Points on a branching shape with no loops
dipod: [-19  14  -5  -8  -6   8 -15  20   8   3  -2 -32  21   3 -24   1]
Keves: [ 10   3   8  12 -16   4   0 -10 -23 -12   7  -6 -13  -5   5  -5]
ligad: [  9   0  14  -2 -15  -4   7  10   5   4   4  27   3  30   7   5]
fabab: [-29   8  -7   0   1  -5  -5  -9  11   6 -14  -4  -1  -8  -7   1]
Rupef: [ 16 -15  -1 -10  23 -18   3  -1   5   4   6  15  -7  -3  -1  -1]
Som: [ 22 -11  -5   8  23 -12   4  11  13   9  -8  13   0 -17  -5  14]
bepi: [-29   8  -7   0   1  -5  -5  -9  11   6 -15  -4  -1  -8  -7   1]
vibub: [ 10   2  10  13 -21   3  -5 -10 -23  -9   9  -4 -12  -3   3  -2]
pas: [  2   3  10  -3 -14   0   2  13   5   3   4  11   8  24   0   3]
Nonol: [ 16 -16  -1  -9  24 -18   4   0   6   3   3  15  -7  -3  -3   0]
sezez: [  3 -16  -6 -18  12 -13  -3  -5  -3   2  12  16  -8  -9   8  -7]
sen: [-30   4  -9   4  -1  -5  -4 -14  11   6 -18  -4  -4  -8  -1  -4]
ket: [-18  15  -5  -8  -6   8 -16  20   8   3  -1 -32  21   4 -24   0]
Dele: [ 10   5   6  11 -11   5   4 -10 -23 -15   5  -9 -13  -8   7  -6]
Zoger: [  9 -18  -6 -24  14 -15  -4  -2  -7   2  19  19  -9  -9   7  -6]
gubor: [ 34  -1   8   5  11  32  29   6  10 -11  19   9  22   4   4   4]
zelus: [ 10   4   7  11 -14   4   2 -10 -23 -13   6  -7 -13  -6   6  -5]
sizam: [-29  -2 -12  13  -3  -2   0 -21  10   6 -23  -4  -7  -9   9  -9]
kameg: [-30   2 -10   6  -2  -4  -3 -16  11   6 -19  -4  -4  -8   1  -5]
pagup: [  4  15   7   2 -10  11  -6  -2  -5  -5   5 -15  -5   2 -11   7]
feb: [ -1 -14  -6 -14  11 -11  -3  -8   0   2   8  14  -7  -9   8  -7]
ponu: [-14  -9  -9   1   6  -6  -1 -16   6   3  -8   5  -6  -9  11  -8]
Zurad: [ 10   4   7  11 -14   5   2 -10 -23 -13   6  -8 -13  -6   6  -5]
Sugir: [ 10  10   7  11 -15   7  -8  -7 -10  -4   6 -13  -7   1  -7   5]
Fadit: [ -1 -15  -8   5   7   4  -2   4 -13  -3 -10 -18  -1 -13  17  -1]
der: [ 12   6   7  14 -18   4  -8  -9 -15  -5   7 -11  -8   0  -3   2]
rudes: [-27  10  -7  -1   2  -5  -6  -7  11   5 -13  -5   0  -8 -10   3]
pivi: [ 27  -9  -9  -4  22  14  -7  14 -24  -6  -4 -17   6 -16  32  -3]
riko: [ 10  10   5  11  11  19  23  -5 -32 -22  -4 -11 -13 -15   9 -10]
bul: [ 12   5   7  14 -19   4  -8  -9 -16  -6   8 -10  -9   0  -2   1]
dela: [  8  12   8   8 -13   9  -7  -5  -8  -4   6 -14  -7   2  -8   6]
gedu: [ 10  10   4  11   7  16  20  -6 -30 -21  -3 -11 -13 -14   9 -10]
nonop: [  7 -18  -6 -22  13 -14  -3  -3  -6   2  17  18  -9  -9   7  -7]
guz: [-29  -2 -12  13  -3  -2   0 -21  10   6 -23  -4  -7  -9   9  -9]
nid: [-19  14  -5  -7  -5   7 -14  19   8   3  -2 -31  20   2 -24   2]
takuf: [ 25 -11  -5  13  23 -12   7  14  18   7 -11  10   5 -16  -4  21]
Gil: [-29  -1 -11  10  -3  -3  -1 -19  10   6 -21  -4  -6  -9   6  -7]
nuge: [28 -1 11  4  2 22 22  6  9 -4 17 18 17 14  9  5]
mefe: [-17  -8 -10   5   4  -5   0 -19   7   4 -12   3  -7  -9  11  -9]
bapur: [ 17  -3  18   0 -15  -8  10   6   5   6   4  43  -3  38  14   8]
Ginav: [ 13  -2  16  -1 -15  -5   8   8   5   5   4  34   0  33  10   6]
rep: [-30   2 -10   7  -2  -4  -2 -16  11   6 -20  -4  -5  -9   2  -6]
mado: [ 20 -13  -5   2  25 -14   4   8  10   7  -7  14  -5 -15  -6   8]
labe: [  4   2  11  -3 -14   0   3  12   5   3   4  14   7  26   2   4]
muzam: [ -4   7   5  -5 -12   3  -4  15   6   3   3  -4  12  18  -7   3]
pelev: [ -9  10   2  -6 -10   5  -8  17   6   3   2 -14  16  14 -13   2]
begob: [ 15 -15  -1 -11  22 -18   2  -1   5   4   7  15  -6  -3  -1  -2]
luko: [ -9  12   0  -8  -5  10 -12   8  -1  -7   3 -19   8   2 -17   4]
gurel: [-11 -10  -8  -3   7  -8  -1 -14   5   3  -4   8  -6  -9  10  -8]
koso: [21 -2 15  2 -9  6 14  6  7  3 11 32  6 28 13  7]
romut: [ 13  -2  16  -1 -15  -6   8   8   5   5   4  36   0  34  11   6]
Nabu: [ 35  -1   7   5  14  34  31   6  10 -13  19   6  23   1   2   3]
pepi: [  3 -14  -7   5   9   4  -3   6 -17  -4  -8 -18   2 -12  20  -2]
gobab: [-24  13  -7  -3   4  -3  -6  -2  10   4  -9  -8   3  -8 -14   8]
Podov: [ -3   6   6  -5 -12   3  -3  15   6   3   3  -1  12  19  -6   3]
veter: [-22  14  -7  -3   4  -1  -6   2  10   4  -8 -10   6  -8 -16   9]
vek: [ 12   4   8  14 -19   3  -7 -10 -18  -6   8  -9  -9  -1  -1   1]
teka: [-13  -9  -8   0   6  -7  -1 -16   5   3  -7   6  -6  -9  11  -8]
vupap: [-30   5  -8   3  -1  -5  -4 -13  11   6 -17  -4  -3  -8  -3  -3]
tese: [  7  14   7   6 -12  10  -7  -4  -7  -4   5 -14  -6   2  -9   7]
tepem: [ 17 -16  -2  -6  25 -18   5   2   8   3  -1  15  -8  -6  -5   2]
Nozo: [-18  14  -5  -7  -5   7 -13  19   8   3  -2 -30  20   2 -23   2]
zul: [  1  15   6  -1  -8  12  -6   1  -4  -6   4 -15  -3   2 -12   7]
zopef: [ 11   2   9  14 -21   3  -6 -10 -22  -8   8  -6 -11  -2   2  -1]
kat: [  5 -17  -6 -20  12 -14  -3  -4  -4   2  15  17  -9  -9   7  -7]
sef: [  0 -14  -6 -15  11 -12  -3  -7  -1   2  10  15  -7  -9   8  -7]
sato: [-18  14  -5  -5  -2   6  -9  15   8   3  -3 -26  16  -1 -21   6]
koz: [ 11  -1  15  -1 -15  -5   8   9   5   5   4  31   1  32   9   5]
Pibug: [ -7   8   3  -5 -11   5  -6  16   6   3   2  -9  14  16 -10   3]
pegi: [  0 -14  -6 -15  11 -12  -3  -7  -1   2   9  15  -8  -9   8  -7]
Papok: [-12  11   0  -7  -9   6 -10  18   7   3   1 -19  17  11 -16   2]
Bef: [-22  -7 -12  12   1  -3   1 -22   8   5 -19  -1  -8  -9  13  -9]
dani: [ 14 -14  -2 -14  20 -18   1  -2   2   4  11  15  -5  -4   2  -3]
boz: [-18  14  -5  -6  -3   6 -11  17   8   3  -3 -28  18   1 -22   4]
gabad: [ 17  -3  18   0 -15  -8  10   6   5   6   4  43  -3  38  14   7]
bunik: [29 -1 10  4  4 24 23  6  9 -6 17 16 18 12  8  4]
nolu: [ 26 -12  -5  15  24 -13   8  15  19   6 -12   9   6 -15  -5  23]
kub: [-21  -7 -12  10   1  -3   1 -22   8   5 -18   0  -7  -9  13  -9]
kapo: [  6   1  13  -2 -15  -2   5  11   5   4   4  20   5  28   4   4]
Sifa: [-18  14  -6  -3   3   2  -6   8   9   3  -5 -17  10  -6 -18  10]
selu: [  0   4   9  -4 -13   1   0  13   5   3   4   7   9  23  -2   3]
valuk: [ 10  10   5  11   9  17  21  -6 -31 -21  -3 -11 -13 -14   9 -10]
Petab: [ 10  10   5  13  25  31  37  -7 -37 -22  -9  -6  -7 -17  10 -11]
sefo: [-14  11  -4  -6  -6   7 -17  14   4  -2   0 -27  18   4 -22   1]
ketos: [-18  14  -6  -4   1   4  -7  11   9   3  -4 -21  13  -4 -19   8]
Fipa: [ -9   9   2  -6 -10   5  -7  16   6   3   2 -13  15  14 -12   2]
rebev: [-17  14  -4  -8  -7   7 -15  20   8   3  -1 -31  21   5 -23   0]
Bug: [ 15  -2  17   0 -15  -7   9   7   5   5   4  38  -1  35  12   6]
feros: [ 12 -15  -3 -17  18 -16  -1  -2  -1   5  15  16  -6  -6   4  -4]
Gaz: [  9 -19  -6 -24  14 -15  -4  -2  -7   2  19  19  -9 -10   7  -6]
seted: [ 19 -14  -5   0  25 -14   5   6   9   6  -6  15  -6 -13  -6   7]
kam: [-18  14  -5  -8  -5   7 -14  20   8   3  -2 -31  21   3 -24   1]
Mab: [ 11   4   8  14 -20   3  -7 -10 -18  -7   8  -8  -9  -1  -1   1]
neso: [-15  -9  -9   2   5  -6  -1 -17   6   3  -9   5  -6  -9  11  -8]
Tomep: [ -6 -13 -10   6   4   3  -2  -1  -8   0 -14 -17  -4 -13  15  -1]
vigat: [ 12   7   7  13 -18   5  -8  -9 -14  -5   7 -11  -8   0  -4   3]
libuk: [ 13 -14  -2 -15  19 -17   0  -1   1   5  14  16  -5  -5   3  -4]
ven: [ -8 -11  -7  -7   8  -9  -2 -12   3   2   0  10  -6  -9  10  -8]
lezut: [ 10   8   4  10   1  11  15  -7 -27 -20   0 -12 -14 -12   9  -9]
Vesu: [-17  -8 -10   4   4  -5   0 -18   7   4 -12   3  -7  -9  12  -9]

Where do the paths along the strands from each line's first point split? (brackets at each fork, the group with the point earlier in the line first; the first line answered)
pegi: zopef pivi nuge seted -> (((zopef nuge) pivi) seted)
gabad: Tomep gedu bunik sef -> (((Tomep sef) gedu) bunik)
ponu: koso tepem pivi vigat -> (((koso vigat) pivi) tepem)
feros: mado Nabu vigat pivi -> (mado ((Nabu vigat) pivi))
Zoger: pagup pivi libuk bapur -> (((pagup bapur) pivi) libuk)
Pibug: nuge Fadit seted Petab -> (nuge ((Fadit seted) Petab))
bunik: Nabu Tomep libuk riko -> (Nabu ((Tomep libuk) riko))
pepi: bapur sefo pivi kat -> (((bapur sefo) kat) pivi)
Bug: Tomep koso kat Petab -> (((Tomep kat) Petab) koso)
nonop: koso Zurad pivi mado -> (((koso Zurad) pivi) mado)
Bug: gubor Tomep nonop gedu -> (gubor ((Tomep nonop) gedu))
sezez: Bug pivi vigat nolu -> (((Bug vigat) pivi) nolu)
Nonol: zul koso mado pivi -> (((zul koso) pivi) mado)
sef: Zurad Pibug seted pivi -> (((Zurad Pibug) pivi) seted)
Som: bul pivi takuf Bug -> (((bul Bug) pivi) takuf)
muzam: feros riko Fadit Nabu -> (((feros Fadit) riko) Nabu)
kapo: Fadit tepem nuge valuk -> (((Fadit tepem) valuk) nuge)
